Rows are one point carried round by a steady rotation, each followed by how many steps it has turned.
The counts run from 0 to 209.
123 136  91 113  82 130  68 114 107  50  92 117  97 107 125 100 134  81 138 105  84 106  90 116  85 111 114 117  69 138 144 109 121  85 135  97  78
201
 89  65 142  99 114 128 112 121  91 113  57 106  92 143  69 116  65  99 120 104  98  87 141 124 102  84 127  62 104 116 120 120  66  99 100  96 108
97
 97 153  87  89  84  80  77 122  69  68 108  84  78 119 129 109 100  98  99  88 111 110  70  92 120 103  62 116 113  79  94 105  62  47  79 109  67
166
 77  70 118 112 112  54  90  92  69  99  74  82 110 129  73 114  84 131  65  99  93 102 120  76 119 101 135  74 132 103 131 110  91  68  77  80 124
122
 98  65 105  86  99  80 124  83  97 138  85  84 106 155  64 106  49 113 109 107 107 103 128 120  98  75 106  71 115 127  99  97  57  77  77  98 117
107
 71 120 125 101  72  80  88  86  93  74 116  94  60 116 133  98 110 107  50  64 111 108  98  93 125 122  90 114 113  52  86 101  68  77  52  79  97
155
100  57 128  92 105 107 120  99  95 127  71 106  99 156  75 108  58 103 113 103 100 101 144 125  99  75 107  57 106 120 111 100  61  88  84  88 115
102
 91  66 129 119  96 138 108 100 113  91  91 120  98  79  91  72  78  48 139 114 101  75 117 124  99 126 104  79  76 134  91 102  98 125 134 110 126
70
118 107 115 115  76 108  89  95  69  69  96 123 118 101  93  81 107  69 132  98  64 117  61 133  79 100  53  84  77 109 131  95  98 131 158  84 103
43
134 123  78 125  81 132  80 100  75  91  92 100  88 101 104  92 115  83 122 109  91 134  66 122  86 102  39 119  89  87  96 101  73 129 127 122  61
32
122  51 104 106  96  77 117  85  98 136  91  88  81 137  75 100  51 115  94 108 127  99 121 116 115  80 120  65 125 120  94  89  66  84  62 102 112
106
 66 136 130  90  97  56  91 120 101  63 117  99 105 100  92 108 134 111  39  95 102 106  93  78 138  95 102  98 121  97  97 121 107  91  67  84 132
148
 99 113 111 120  78 130  72  78  95  73 105 117  71  97 122  92 138  95  67  92 100 126 105 118  78 114  54 128  83  58 112  99  84 146 122  93  72
21
130 120 111 111  75 132  66  70 112  65  96 111  65 119 127  78 115  71 146  93 101 108 102 113  73 109 106 111  60 122 132  90 103  91 127 102  90
205
 56  88 128  85 124  59 113  88  63 121  85  78 121 126  51 107  77 105  70 122  88  98 127  85 103 110 123  88 121 121 111 125  86  81  90  89 113
118
 90  74 132  97 130 117 128  94  96 119  73  84  82  77  80  97  45  94  98 135 116  64 114 105 118 114 147  73 103 105  99 107  70 118 101 129  91
90
 90  79 101  89 108  60 120  78  78 142  89  67 114 134  53 103  54 112  99 115 104 110 104  99 102  84 121  76 122 124 109 115  67  78  81 103 107
112
140  95 115 121  98  94  89  96  77  65 116 117  98  53 117  75 111  75  91 135  91  93  50 117 106 109  65  82  94 109 110  76 118 141 143 111  90
40
 53 139 108  82  82  95 108 120 114  72 109 102 100 142 117 122 127 110  68  62  91 126  98 103 115 105  59 121 100  75  94 122  72  76  75  62  94
157
 86  74 115  91 115 119 147  71 113 136  90  76  86  74  81  93  42  85 109 122 119  75 104 121 109 115 132  85  89 106  87 111  64 128 103 124 102
85
 95 149  92  90  88  86  84 150  75  68 137 110  79  84 120 104 135  76  76 116 116 112  87 109 130 108  77 122 106 102  79 114 105  80  79  98  62
169
 93  83 109  94 124 122 148 126 123 107  69  80 122  81  62 124  60 118 105 124 100  79  91 115 124  91 137  73 101 132 115 123  81 119 117 102 103
88
111  71 123 124 112 109 101 109 117  74  65  99 108  82 102  88  63  80 146 118  86  65  76 106 108 107 110  66  85 126 124  81  88  93 154 121 135
68
124  79  78 144 105 126  97 105  96  89  67  83  99  60 104  94  61  90 160 116  86  83  53 102 121 120 110  84  97 111 115  92  93 104 136 126 105
62
 75 160  98  73 102  81  95 149  79  70 128 102 102 105 112 105 127  70  86 117 103 109  88 106 115 104  52 128 100 103  76 124  96  73  94  97  65
168
 82  68 105 123 107  69  98 102  98  92  73  87 111 144  94 119 100 132  63  86  92 112 125  71 130 107 118  83 133 102 115  92  85  57  64  73 129
127
128 105 117 130  70 109  76  82  57  75  96 115  86  89 102  70  88  69 134  97  79 108  62 125  79 103  57  82  85  95 128  91  85 126 148 103  95
42
106  40 138  91 129 115 129 130 110 111  87 116 104 111  85 111  83 105  77 132 112  78 142 120 126  89 125  58 113 132 106  93 102 107  90  86 110
99
 92 117 122 101  95 103  75  75 105  64 100 111  81  91 139  87 126 104  54 108  97 113  94 103  77 114  49 122  82  66 116  82  81 136 129  98  86
20
 93 124  66  94  76 107 103  74  92  85 134  94  84  91 136  90 112  72 109 105 102 115  88 123  91 144  93 155  66  98 102 105  95  83 118  92  39
189
 61 129 104 109  87  82  76  86  80 107 116  76  82 122  71  91 106  75  82  96 125 126 113  80 121 112  86 117 130 110  58 136  84  72  46 115 119
140
108 136  48 108  59 120 100  99  92  80 121 104  88  94 122 101 121  98 126  92  93 126  81 127 101 129 106 147  70 101 118 112 100  83 114  93  41
190
 93 123  79  77  90  78 111  69 107  76 136  88  94  95 157  87 110  89  94 109  96 105  82 108  91 135  83 148  66  98 111  82  87  71 130  98  51
188
 66  74 113 125 106  90 104 113  63 114  99 102  99 103  49 111 105 104  64 111 102 110 139  99 127 119 147  89 137 117 102 139 116  98  63  76 105
120
 89  78 128  97 132 119 130 145 102 110  63 100 113  99  63 128  74 112 108 132  94  81 122 118 120  86 140  63 104 128 123 121  89 115 119  96 102
93
111 152 102  92  70  60  62 125  61  54 115 101  78 105 133  96 106  96 103  97 104  94  62 100 113  88  82 103 103  91 114 103  73  57  94 114  78
171
119 134  95 111  81 137  64  91  92  60  92 116  72 105 123  88 120  68 141 104  95 111 101 113  78 122 112 118  68 120 133 105 106  87 125 111  70
200
143 101 105  98  94 112  97  75 157  59 114 108  86  79 146  81 126  90  98 120 113 101  88 114  94 112 106 110  61 142 119  58 130 112 121  91  95
208
109  61 109 103  98 105 147  95 159  96  86  87 117  91  98  95  58 113 121  97 103  82  82 125 118  86 122  68  87 132 111  76  83 123 122 100 133
78
107  67  71 129  94 136 132  97 109 104 107 103 117  60 112  90  91  82 121 117  91 110  63 130 116 140  82 110  86 105  89  87 115 136 146  84  79
55
114 151  79 130  70  94  53 104  94  67  99  96  69  67  90  98 149 116  68  98 106 116  84 106  94  87  85 126 104  99 127 115 103 135  97 105  91
12
145 111 101 118  88 110  71  81  57  80 102 105  74  74 111  73 100  64 113 133 105 111  55 111  88 112  53 101  93  89  94  81  88 126 131 134  69
36
 64 136 116  97  65  93  91  99  96  73 106  93  77 142 116 110 110 109  79  53 102 119  99 100 115 108  74 115 108  58  95 118  60  67  62  74 100
156
 52  72 137  95 124  66  97  89  71 104  81  85 118 142  77 105  90 104  64 111  83 100 141  70 104 116 116  82 117 103 117 108  86  68  86  80 126
123
120 129  98 127  76 100  63 104 112  43  89 103  90  83 115 110 137 136  67  94  90 122  73 101  92  84  76 107  95  78 147  87  84 133 122  90  92
18
 72  78 101  99 114  57 101  87 121  98  92  73 114 141 105 107 103 118  57 104 108 117 119  64 131 114  86 105 129 116  75  87  81  47  65 101 130
133
 93  75  80 111  97 133 137  90 114  97  97  92 129  85 109  92  84  77 133 106  66 110  63 120  98 131  64 111  69 106 101  92 101 129 165  85  91
54
104 131  72 101  91 118  88  81  79  78 115  95  74  88 138  85 109  68 117 124 100 103  90 110  88 144 108 147  70 105 103 107  94  79 123 113  40
194
 77 114 126  93  87  74  98 104 109  63 129  99  80  98 133 103 128 113  27  83 114 106 102  84 141 118  98 109 114  69  89  99  92  89  57  72 104
154
 94  71 115  86 122 105 158  84 139 113  84  74 111  67  87 101  46 108 101 132 115  71  90 112 126 107 131  76  90 119  92  90  79 124 118 116 107
84
128 130  97  99  79 133  90  95 135  59  94 115  92 124 118  91 132  86 141  92  92 112 101 127  73  98 100 113  55 145 135  94 114  97 135  85  96
206
142 104 110 108  81 114  91  52 136  75 109 101  57  88 140  70 101  81 121 105 117 100  91 112  78 115 111 107  64 126 117  61 110 109 110 103  87
209
